In the data rows, the value 500 means zero.
Every row has a hidden score. How much higher is the second row's score than the first row's in each pair? 10 means about the same, 20 much higher and 0 much lower. The score is a weighted sum of the row's numbers plus the product of two more (or one squared), each taken from its middle value.
(321 620 202 441 619 501 620 799 559 382 739 560 501 381 500 261)
(500 321 500 441 380 740 500 560 499 441 500 440 680 381 679 560) -> 8
(560 262 559 560 380 620 620 560 439 263 559 500 560 501 441 500)
(500 680 559 560 559 501 560 501 499 560 619 262 321 501 321 440) -> 13
(321 560 500 381 619 620 560 501 499 441 619 440 262 322 441 321)
(620 560 500 500 440 501 381 322 499 560 380 381 560 560 619 679) -> 11
(560 321 82 321 619 142 739 441 559 619 619 381 501 143 500 82)
(381 680 381 381 559 441 680 620 678 441 559 679 501 680 560 440) -> 13
(560 560 321 441 261 441 261 322 499 678 440 381 620 560 500 619)
(500 321 559 381 559 501 560 739 380 619 440 500 441 560 441 679) -> 12
(381 680 440 381 619 620 620 441 499 619 500 500 381 262 321 261)
(560 560 381 560 559 441 381 501 380 323 500 560 441 620 500 619) -> 10
(440 739 321 560 858 501 381 739 857 382 500 679 620 620 381 500)
(560 500 500 500 320 560 321 381 559 619 440 381 560 501 500 679) -> 12
(321 500 440 441 619 560 500 620 559 678 679 381 441 501 441 381)
(620 321 440 560 380 680 620 560 678 560 380 738 560 859 738 440) -> 10
(620 560 321 500 500 441 321 381 439 500 440 619 381 680 500 440)
(500 262 679 560 380 799 620 620 678 500 380 500 680 560 679 381) -> 15
(679 680 500 441 619 262 321 322 380 441 440 619 501 680 381 560)
(679 441 321 739 380 620 799 858 559 500 500 679 381 799 738 560) -> 10
(620 500 381 500 440 740 799 739 439 560 440 738 381 501 441 381)
(261 560 500 321 619 441 620 441 559 560 440 321 262 322 202 381) -> 12
(620 680 440 560 559 381 560 620 439 560 500 440 620 501 441 381)
(858 620 559 381 500 560 680 620 619 441 559 560 441 322 441 500) -> 10
(560 620 440 441 500 441 321 381 380 323 440 560 501 501 500 679)
(620 381 619 441 320 501 500 739 439 441 500 142 739 441 441 500) -> 11
(381 500 559 202 619 321 142 24 798 441 679 440 381 739 738 381)
(500 500 559 500 500 441 321 202 499 500 380 381 501 620 560 739) -> 15
(500 441 440 381 559 441 381 322 260 263 798 798 321 322 917 978)
(500 560 559 560 440 501 321 381 499 382 440 500 620 560 560 619) -> 14
(0 82 977 739 679 680 560 501 320 263 918 381 441 0 321 201)
(560 202 679 620 261 680 620 381 439 382 261 440 441 560 500 500) -> 4
(978 381 738 500 500 620 441 679 499 441 619 679 202 322 321 321)
(440 142 440 620 380 381 799 620 559 619 619 500 739 560 500 500) -> 15
(440 500 559 560 440 680 441 381 678 500 440 500 501 381 500 619)
(500 441 500 381 380 262 381 441 439 738 440 619 739 322 381 440) -> 7
(560 739 619 679 320 381 441 202 738 500 321 500 501 202 441 560)
(679 560 738 679 739 501 202 143 678 85 739 619 560 381 798 619) -> 11
(22 321 679 560 500 381 799 143 738 500 559 500 978 560 441 500)
(381 441 440 500 559 680 560 560 439 560 559 381 381 441 500 381) -> 6
(381 560 500 500 559 501 620 560 499 560 440 321 321 501 381 381)
(560 560 559 620 380 560 381 381 559 560 500 440 560 501 560 619) -> 10
(560 441 559 500 320 620 560 620 619 560 500 560 501 501 738 440)
(739 620 202 620 440 620 560 620 559 441 918 619 680 262 560 560) -> 7
(500 560 500 500 500 501 381 441 439 382 440 500 441 560 619 619)
(500 680 500 799 500 620 321 262 738 323 380 500 680 322 381 739) -> 10
(560 560 381 500 559 441 381 322 320 263 380 560 381 560 619 619)
(560 381 500 441 500 381 441 501 380 678 440 679 560 501 381 619) -> 5
(560 620 321 441 619 560 381 262 619 441 380 262 381 381 619 619)
(500 202 440 679 320 560 560 501 499 323 619 262 680 441 381 500) -> 8
(381 560 500 679 320 620 261 322 738 560 619 202 799 381 619 679)
(560 441 500 381 500 381 560 620 619 500 619 679 620 381 619 381) -> 8
(500 500 619 500 440 560 739 560 678 678 440 679 680 501 798 381)
(261 560 559 500 559 560 620 560 439 619 500 262 321 501 441 381) -> 11
(321 560 559 500 619 501 500 501 559 619 500 381 262 441 321 381)
(321 500 500 500 619 740 620 441 380 738 619 381 262 381 441 261) -> 11
(500 321 440 560 320 560 441 501 499 441 440 381 501 441 441 619)
(500 680 619 261 619 381 202 322 260 441 380 619 381 322 560 619) -> 15
(620 680 440 441 559 501 441 441 380 323 440 679 501 560 560 679)
(381 560 619 560 261 560 739 560 619 797 559 679 739 620 977 321) -> 11
(560 441 679 381 440 620 321 501 738 619 201 321 620 739 560 679)
(202 381 321 560 440 202 381 83 678 619 679 679 381 501 83 978) -> 1
(500 620 500 261 440 83 381 799 678 500 440 202 620 441 679 560)
(440 560 440 441 559 620 500 620 439 678 559 321 501 620 321 381) -> 7
(560 381 381 679 261 620 560 560 798 678 559 560 620 381 679 440)
(620 441 440 620 380 441 381 441 320 382 559 679 441 620 500 679) -> 12
(560 321 500 500 440 501 500 560 380 560 321 738 620 560 441 679)
(381 441 679 441 679 740 500 381 200 441 500 440 262 262 619 500) -> 16
(500 739 440 381 619 501 261 441 320 323 321 738 321 262 500 381)
(560 500 679 620 380 560 500 381 619 560 380 321 441 441 560 679) -> 11
(500 381 261 739 559 620 500 858 200 204 440 440 321 620 560 321)
(620 620 559 500 619 501 620 501 678 678 500 619 82 262 441 321) -> 6
(500 560 500 560 320 560 441 381 619 619 440 381 620 441 560 619)
(500 202 679 620 261 441 500 441 439 323 440 381 501 560 262 560) -> 9
(321 500 500 441 500 680 620 560 499 500 619 381 381 322 500 440)
(381 500 500 441 619 620 560 501 380 560 619 381 501 441 441 321) -> 10
(560 500 559 500 440 441 620 560 678 560 559 679 560 501 738 440)
(381 560 440 441 500 321 620 560 559 382 679 560 620 501 500 440) -> 10
(560 441 559 441 440 680 381 441 559 500 261 321 560 441 619 560)
(440 202 500 381 261 620 680 501 619 263 619 381 441 560 560 619) -> 6
(679 560 500 500 380 680 381 262 678 619 440 440 560 560 619 619)
(82 859 202 999 559 202 321 739 499 678 798 738 739 441 321 739) -> 11
(620 680 500 261 619 262 560 560 439 382 739 321 560 501 500 381)
(560 500 500 500 320 501 381 381 559 560 500 381 441 560 560 619) -> 7
(381 321 321 142 380 381 978 501 499 560 619 858 501 262 858 500)
(560 381 500 620 559 381 441 560 260 678 440 619 560 501 441 560) -> 12
(440 620 500 441 440 381 680 620 559 323 619 798 680 620 619 440)
(261 560 500 500 679 620 560 560 439 560 559 440 381 381 500 381) -> 12
(500 202 917 739 380 441 560 441 738 560 440 500 142 381 441 619)
(142 620 559 500 619 321 321 262 320 382 679 619 381 620 441 619) -> 12
(560 620 559 500 320 620 321 441 559 619 380 440 560 441 500 619)
(620 321 559 560 320 620 560 560 559 323 440 440 560 560 500 500) -> 11
(739 799 381 500 679 620 500 620 320 560 739 381 501 322 679 381)
(560 739 381 739 320 501 799 501 619 678 679 679 859 262 619 261) -> 6
(500 82 917 441 559 142 500 560 439 323 321 560 262 381 262 560)
(22 381 440 441 500 680 680 560 380 619 500 500 202 501 619 261) -> 12
(560 262 619 441 380 560 560 560 499 323 380 381 501 620 500 560)
(261 381 738 560 440 262 500 620 380 500 858 321 978 560 560 321) -> 14
(500 739 381 321 739 620 142 679 320 204 321 440 739 143 560 500)
(560 441 440 560 500 620 381 739 380 738 500 738 321 322 738 500) -> 3
(500 262 500 560 320 620 560 560 559 382 500 440 560 560 500 500)
(500 560 619 560 320 560 441 381 619 678 440 381 560 560 560 619) -> 13
(560 142 500 560 320 560 500 679 439 263 500 381 560 560 441 440)
(500 919 679 441 977 381 620 441 439 797 500 321 321 680 23 201) -> 13
(620 560 559 620 559 381 620 560 559 382 619 738 501 501 560 381)
(560 441 500 500 500 501 321 441 439 500 380 381 441 560 500 619) -> 8
(620 999 321 560 858 441 739 620 738 323 440 679 620 381 381 381)
(560 500 440 560 500 441 321 381 380 441 440 440 560 441 500 679) -> 12
(500 560 619 620 320 560 321 441 619 619 500 500 560 441 441 619)
(500 620 500 441 619 321 321 441 380 323 321 619 560 560 560 619) -> 14
(500 500 559 500 559 381 620 560 559 323 559 619 560 501 500 381)
(440 680 202 799 380 501 560 501 619 560 559 500 321 202 202 321) -> 2
(321 620 381 82 440 321 680 560 320 85 500 999 441 560 560 560)
(500 560 559 560 380 381 620 560 678 441 559 619 620 501 738 440) -> 11
(560 620 500 620 380 680 261 381 559 619 500 500 560 441 500 619)
(500 620 440 560 559 501 381 381 380 382 440 500 560 620 441 679) -> 13
(739 560 619 560 380 202 739 679 499 678 559 440 381 739 441 560)
(440 441 679 560 380 501 560 560 619 619 500 560 680 501 738 440) -> 8
(739 500 679 441 559 262 321 441 499 619 500 560 680 739 262 440)
(500 500 559 441 261 560 381 381 678 560 440 440 620 441 560 619) -> 10
(381 500 440 381 559 560 560 441 380 678 559 440 441 441 500 321)
(321 0 500 261 380 321 441 501 619 500 0 381 501 620 500 440) -> 7
(381 500 440 500 559 560 560 560 439 619 619 440 441 501 381 381)
(142 560 440 441 739 740 739 83 738 738 798 321 262 381 560 261) -> 11
(381 620 500 500 619 501 620 501 559 619 500 321 202 441 321 381)
(261 381 559 441 559 560 500 560 380 560 739 381 441 560 500 381) -> 10
(918 321 619 500 380 441 381 441 559 382 739 321 680 560 441 560)
(560 560 440 560 320 560 321 441 559 560 440 381 501 501 500 619) -> 9
(739 381 0 978 380 740 620 441 857 560 739 619 799 680 858 619)
(440 560 559 560 500 441 560 560 619 500 500 679 560 560 679 440) -> 11
(440 500 738 500 500 680 680 441 439 738 559 560 560 560 738 381)
(440 560 798 261 679 381 500 381 380 500 500 738 620 501 262 440) -> 7
(261 680 559 441 679 560 680 560 559 560 559 440 381 441 321 321)
(202 321 381 999 858 620 560 501 499 263 619 500 381 501 560 261) -> 14
(560 202 858 202 380 859 859 202 200 263 559 262 501 381 738 381)
(560 321 559 560 320 680 620 560 559 500 500 381 620 501 619 440) -> 9
(679 620 321 500 500 441 441 322 200 323 321 679 739 620 560 679)
(560 321 500 620 320 680 620 560 619 500 500 440 501 560 619 381) -> 7
(440 680 798 560 559 321 680 501 559 500 679 679 501 441 500 321)
(261 500 559 560 619 560 560 620 439 441 559 440 381 381 321 381) -> 8
(679 262 619 500 380 441 381 560 439 382 380 500 560 441 321 619)
(321 500 440 321 559 501 441 679 559 678 679 381 620 441 381 321) -> 10
(500 620 500 560 559 321 620 560 559 441 559 560 501 501 441 381)
(440 680 500 918 559 202 261 143 200 382 440 500 381 202 321 679) -> 16
(381 381 619 739 559 381 739 501 678 441 380 858 441 322 738 381)
(560 321 500 500 320 680 441 620 499 382 619 321 560 441 560 619) -> 3
(500 560 500 500 559 381 560 560 559 500 619 560 501 441 441 381)
(560 560 381 381 261 620 381 322 320 678 261 738 680 322 619 739) -> 8
(500 500 500 799 500 441 381 739 320 441 321 560 560 501 202 739)
(321 500 619 142 739 441 500 978 559 441 619 560 501 739 262 381) -> 8
(82 381 82 560 559 859 441 441 619 738 978 262 321 680 560 381)
(381 560 381 500 619 620 441 560 499 678 619 440 501 322 441 381) -> 16
(381 500 440 441 559 381 560 679 499 500 679 321 321 441 500 321)
(202 978 381 321 380 740 441 381 499 323 500 381 680 262 321 440) -> 13
(440 441 440 381 679 501 620 560 499 500 679 321 560 441 560 381)
(500 321 321 739 559 441 142 322 0 500 440 679 501 620 560 679) -> 8
(560 500 559 560 559 321 381 560 320 678 500 679 560 501 321 619)
(321 560 440 560 559 441 620 501 559 619 559 381 321 441 441 381) -> 11
(620 500 500 799 559 501 261 441 499 678 440 798 441 441 441 679)
(440 620 500 500 679 501 560 560 499 560 559 440 501 501 321 381) -> 13
(500 620 440 560 559 381 381 441 380 382 321 619 381 560 500 679)
(620 381 559 620 559 321 441 560 559 619 440 440 560 560 321 560) -> 8
(858 620 82 739 141 620 978 739 380 797 918 738 978 381 619 201)
(799 560 500 500 380 501 620 560 619 619 559 440 501 560 738 500) -> 16
(500 500 559 620 619 381 620 679 619 619 440 321 381 560 441 440)
(560 500 500 441 440 501 321 381 439 441 440 440 501 501 560 619) -> 8
(679 500 858 381 380 680 321 441 559 441 559 262 620 381 500 679)
(261 262 858 560 380 381 261 620 380 797 321 560 501 202 917 918) -> 16
(560 441 858 441 320 680 441 202 678 323 261 262 620 620 619 679)
(620 500 500 500 559 441 560 620 499 323 500 619 560 560 500 440) -> 5
(381 560 500 441 619 620 560 560 499 619 679 381 441 501 441 381)
(440 441 679 620 320 381 261 262 559 678 440 381 560 441 500 739) -> 11
(620 500 559 560 320 501 261 441 619 619 440 440 560 560 500 619)
(500 560 440 441 619 381 381 381 380 323 380 619 381 560 500 679) -> 13
(560 500 559 500 440 560 620 501 619 560 559 619 560 560 738 440)
(440 441 619 321 559 978 560 381 380 560 500 381 262 381 441 82) -> 9
(620 262 559 620 380 560 500 441 439 441 500 440 441 501 381 500)
(500 500 440 560 440 560 202 322 439 204 321 381 560 441 500 739) -> 10
(381 560 381 500 739 560 680 560 619 678 440 440 441 441 381 381)
(560 620 500 500 500 740 560 679 678 560 500 142 321 441 441 321) -> 12
(261 739 440 560 559 381 500 441 619 619 440 440 262 381 441 321)
(560 321 500 620 320 680 620 560 559 382 440 381 560 501 619 440) -> 13
(381 859 798 560 440 202 560 381 678 915 999 917 381 620 798 619)
(440 560 440 560 261 501 680 679 559 678 440 560 560 501 679 560) -> 9
(560 500 679 620 320 560 620 501 738 738 559 679 620 501 798 440)
(560 560 559 500 619 441 680 560 439 500 619 500 501 560 381 321) -> 10
(620 500 500 441 619 321 381 441 320 560 440 679 501 501 441 619)
(440 560 500 560 500 381 620 501 559 382 500 619 560 501 679 381) -> 13
(381 739 381 560 679 620 500 501 619 738 679 440 441 441 321 440)
(560 560 619 500 559 381 321 322 380 441 559 798 501 560 560 739) -> 13
(500 560 619 560 559 321 261 381 320 382 380 738 560 560 381 679)
(560 262 500 620 320 560 560 501 499 323 440 321 620 560 500 619) -> 11
(560 441 500 500 500 381 441 441 857 441 559 858 620 262 679 321)
(381 262 321 82 261 441 321 679 499 323 380 738 739 83 500 679) -> 5
(560 441 381 679 500 680 739 560 380 560 440 440 501 560 23 500)
(560 560 619 261 440 620 620 620 499 441 798 381 620 799 560 142) -> 10
(381 620 321 261 798 381 620 143 499 560 440 440 620 560 441 381)
(500 0 0 620 559 560 799 858 857 204 619 500 202 501 500 82) -> 1
(560 321 738 441 559 202 441 560 200 500 201 738 501 799 321 500)
(999 739 500 999 201 620 680 560 260 145 999 679 441 999 500 321) -> 14
(381 500 500 500 619 620 620 501 499 560 559 381 262 441 381 381)
(560 560 559 441 679 321 321 441 320 382 380 679 501 501 441 619) -> 11
(500 500 500 679 500 501 739 799 678 204 380 381 501 501 381 619)
(381 799 381 321 619 501 261 381 678 204 619 560 560 680 441 560) -> 5
(620 500 559 679 440 501 500 322 559 382 380 500 560 441 441 679)
(440 560 440 441 559 262 620 381 619 323 559 738 441 501 500 440) -> 6
(560 560 261 500 559 441 321 441 320 441 380 619 620 441 560 679)
(500 620 440 560 500 381 739 620 559 500 559 560 501 381 262 381) -> 10
(500 560 500 441 679 560 500 501 439 678 559 321 321 501 381 440)
(679 381 559 441 500 560 859 560 798 619 679 679 919 441 798 381) -> 13
(500 680 619 0 559 501 739 620 619 500 500 738 859 620 560 381)
(620 381 559 500 440 321 381 560 380 560 380 619 620 501 381 560) -> 9
(381 560 500 381 679 381 560 620 559 382 739 560 620 680 500 440)
(500 620 440 500 440 560 321 322 439 441 440 500 321 501 560 560) -> 10
(321 560 440 859 559 620 680 381 619 619 440 500 739 620 381 440)
(560 560 500 500 500 501 381 560 499 382 440 381 441 560 500 619) -> 10
(261 500 559 500 619 560 560 501 439 500 559 381 321 381 441 381)
(620 381 679 679 739 321 261 620 439 263 261 798 381 381 262 619) -> 8
(321 381 500 381 559 620 500 560 380 441 739 321 321 501 381 201)
(440 381 738 560 440 441 261 620 141 797 380 440 680 799 500 440) -> 12
(440 620 261 82 858 620 500 441 559 382 619 321 560 620 738 22)
(560 620 440 560 559 321 321 441 380 500 380 738 560 560 321 679) -> 9
(560 262 619 560 320 680 560 501 559 382 440 440 560 441 738 500)
(560 500 500 500 380 620 680 560 678 560 559 560 560 501 679 440) -> 8
(500 262 559 500 320 680 560 560 559 382 440 381 560 560 619 500)
(321 799 321 560 500 381 321 0 141 323 440 560 680 322 858 679) -> 18
(679 799 321 0 619 381 441 0 619 323 380 440 262 501 500 679)
(321 441 321 620 619 620 560 560 320 500 619 321 262 501 500 321) -> 12
(799 560 679 679 320 799 261 620 499 560 559 500 799 381 441 679)
(381 441 440 500 619 560 500 560 439 619 619 381 381 501 500 381) -> 12
(321 500 321 441 440 620 441 24 320 204 321 679 381 381 738 799)
(500 321 440 560 320 620 680 560 619 500 500 381 501 441 738 560) -> 10
(560 262 440 560 440 560 500 501 439 441 380 440 560 560 500 560)
(620 321 381 321 440 321 321 501 439 619 500 500 560 620 441 440) -> 4
(560 620 798 381 440 321 261 143 738 441 619 500 799 799 262 560)
(620 262 440 560 320 680 560 620 678 323 619 321 501 560 619 440) -> 10
(500 560 500 441 500 501 381 322 499 382 440 440 501 501 560 619)
(500 500 440 500 440 560 321 501 619 619 380 262 441 381 619 619) -> 8
(500 381 559 441 320 620 620 679 559 441 500 440 560 441 560 440)
(381 500 500 620 619 560 620 620 439 500 619 500 501 441 441 440) -> 12
(679 142 619 560 320 919 560 501 738 382 380 619 680 680 560 560)
(620 500 500 500 380 560 381 322 559 560 380 381 501 560 560 679) -> 14
(560 500 559 620 320 620 680 560 619 619 500 619 620 501 738 440)
(381 560 619 560 739 501 620 501 559 678 559 321 202 501 262 440) -> 9
(500 620 321 441 619 381 560 441 619 145 500 619 739 739 262 261)
(500 441 559 500 380 560 620 620 619 619 500 500 560 560 738 440) -> 14
(381 739 559 799 559 441 261 322 380 382 321 738 620 501 441 679)
(202 680 261 679 619 560 620 679 439 560 798 500 560 441 441 619) -> 6
(560 381 619 560 261 680 620 501 559 500 559 440 501 620 560 381)
(381 680 679 500 619 501 560 679 439 797 500 977 441 560 321 619) -> 8
(620 262 500 500 380 501 500 501 439 441 321 500 501 501 441 500)
(560 441 500 500 380 740 680 620 678 619 500 381 501 441 738 500) -> 12
(620 441 679 918 201 620 381 262 320 738 261 917 441 381 619 560)
(261 500 440 321 619 680 680 441 738 560 141 500 620 739 560 381) -> 6
(500 500 381 500 739 381 381 620 439 560 440 381 501 501 381 440)
(381 560 500 560 619 441 560 441 439 678 619 440 501 560 381 381) -> 11
(560 262 858 918 141 501 441 501 738 145 798 679 381 978 798 381)
(500 620 381 560 559 321 620 560 559 382 559 560 560 501 500 381) -> 9
(620 560 559 560 320 620 321 441 619 619 440 440 560 501 500 619)
(321 560 381 500 679 501 620 560 619 560 500 381 321 441 321 381) -> 9
(560 859 142 620 440 740 859 441 857 323 380 798 859 441 858 321)
(739 381 440 500 380 740 321 620 738 441 380 381 680 859 679 619) -> 12
(261 142 440 859 320 501 560 858 738 382 679 619 501 560 738 679)
(381 500 559 441 619 560 441 501 499 382 380 500 262 381 441 440) -> 13
(142 560 798 202 739 620 560 322 141 678 739 321 202 799 560 619)
(679 620 738 261 380 441 202 679 260 560 380 262 620 560 679 679) -> 9
(500 799 619 560 559 381 560 679 559 263 619 500 620 739 679 261)
(321 500 500 500 679 560 500 560 439 560 619 321 441 441 441 381) -> 6
(321 560 381 500 739 501 680 441 619 560 440 202 321 501 441 142)
(500 620 440 381 500 441 321 381 380 382 440 619 501 501 500 679) -> 10
(321 441 440 441 619 680 560 560 499 500 619 381 441 441 441 381)
(321 441 679 381 739 680 441 620 439 678 261 619 321 680 560 381) -> 12
(500 560 559 441 380 381 381 262 499 560 440 321 560 501 441 619)
(381 560 440 500 500 501 739 501 559 619 679 560 0 560 441 201) -> 5
(560 321 559 381 261 740 620 739 439 263 440 440 620 441 560 440)
(620 919 381 799 619 620 500 381 678 560 440 321 82 799 321 500) -> 9
(500 560 500 500 500 381 620 560 559 382 559 679 560 501 619 381)
(620 441 679 500 679 441 560 501 439 619 858 262 381 322 619 500) -> 12
(381 620 559 381 619 441 620 501 559 619 500 381 321 441 441 381)
(679 560 440 441 500 501 441 381 439 560 380 381 501 560 560 739) -> 12
(321 620 679 321 320 620 321 501 678 560 321 381 501 560 381 739)
(560 441 440 381 440 381 859 978 999 560 380 738 919 680 381 381) -> 4
(620 381 440 500 500 321 500 501 380 560 440 619 620 441 381 619)
(560 560 440 560 500 262 620 739 619 441 619 738 620 620 679 381) -> 10
(381 500 82 142 918 740 620 560 200 441 999 321 262 381 738 500)
(560 441 500 500 559 202 321 501 320 619 380 679 501 501 441 619) -> 12
(500 560 500 441 619 381 321 441 380 382 380 619 441 501 441 679)
(500 441 381 441 619 381 381 381 380 263 321 679 441 560 560 679) -> 10
(202 620 321 261 739 501 441 620 380 560 679 619 321 620 560 440)
(500 620 500 441 619 381 321 381 320 323 380 679 501 501 500 679) -> 11
(500 620 381 381 500 441 321 441 439 382 440 500 501 560 500 619)
(500 321 202 22 500 441 441 799 260 0 261 500 441 381 500 999) -> 4
(381 680 500 560 619 381 620 560 499 560 500 381 441 441 321 440)
(560 739 500 500 559 441 261 262 439 382 440 500 560 441 619 560) -> 11
(560 620 500 441 619 381 560 441 619 738 559 321 381 381 381 381)
(560 859 381 142 261 262 560 679 738 145 440 560 560 381 500 142) -> 9
(560 82 142 679 559 83 620 858 559 382 201 798 501 441 441 739)
(560 560 440 441 500 441 560 560 738 441 559 738 501 501 560 381) -> 11
(500 500 738 441 440 501 261 560 439 500 380 500 560 560 441 619)
(679 560 500 441 619 321 321 381 320 441 321 560 560 680 500 619) -> 12
(679 381 381 321 380 441 381 441 260 560 858 381 321 83 381 500)
(560 262 500 560 440 381 441 381 439 560 321 500 501 441 381 619) -> 16
(381 262 0 22 619 859 500 322 260 145 440 262 799 999 500 440)
(261 620 500 500 559 620 620 560 499 560 559 440 262 441 381 381) -> 19
(679 680 440 500 559 381 500 679 559 560 380 262 262 202 500 381)
(799 381 381 679 380 620 261 560 917 678 321 679 799 501 262 560) -> 1
(500 441 500 620 380 560 321 381 499 500 380 381 560 501 619 679)
(560 500 500 500 440 441 620 560 619 560 559 619 560 501 619 440) -> 8
(679 262 500 441 440 441 500 501 499 619 380 560 620 560 321 619)
(440 500 500 441 500 560 381 262 439 441 380 560 441 560 679 739) -> 13
(500 500 500 441 619 321 381 381 320 382 440 619 501 560 441 619)
(799 381 679 739 798 680 500 262 141 560 798 500 441 143 560 440) -> 13
(739 381 440 441 679 620 500 739 141 619 739 321 560 620 321 739)
(500 82 559 500 619 560 381 381 320 619 559 619 560 441 321 619) -> 6
(620 560 500 500 440 560 321 441 380 441 321 560 441 560 500 619)
(381 560 500 500 619 620 560 620 439 619 559 500 321 501 500 321) -> 11
(142 441 23 978 679 560 739 441 200 738 380 321 202 999 262 500)
(560 500 559 441 440 501 381 441 439 500 440 440 501 560 560 619) -> 15
(739 441 381 441 22 501 142 739 260 323 440 560 441 322 441 739)
(321 500 500 620 619 501 381 620 439 619 380 679 321 262 262 500) -> 19
(321 500 500 441 619 501 620 560 499 560 619 381 441 501 321 381)
(620 441 500 441 559 321 381 441 320 560 321 679 560 560 321 619) -> 9
(679 500 679 620 201 560 381 679 320 382 201 440 560 560 500 440)
(620 560 500 560 320 501 321 381 559 560 440 381 560 501 560 560) -> 7
(560 500 440 560 559 321 321 501 260 500 440 679 560 501 441 619)
(261 560 559 560 559 560 560 560 499 560 559 381 321 441 441 381) -> 13
(620 620 559 560 440 560 321 441 380 500 440 440 560 620 560 619)
(560 500 619 441 619 381 261 262 380 323 380 679 501 501 560 560) -> 10
(679 680 559 321 500 501 500 143 380 500 440 381 501 620 560 500)
(500 441 500 381 739 441 560 620 320 619 559 500 441 620 500 440) -> 5
(560 500 559 560 261 560 321 441 678 619 440 440 501 441 560 679)
(500 262 559 500 500 560 441 441 380 738 380 679 560 441 381 560) -> 8
(440 560 559 500 619 441 620 560 499 560 500 381 262 441 381 381)
(620 560 500 560 380 501 381 441 559 560 440 381 501 501 500 679) -> 9
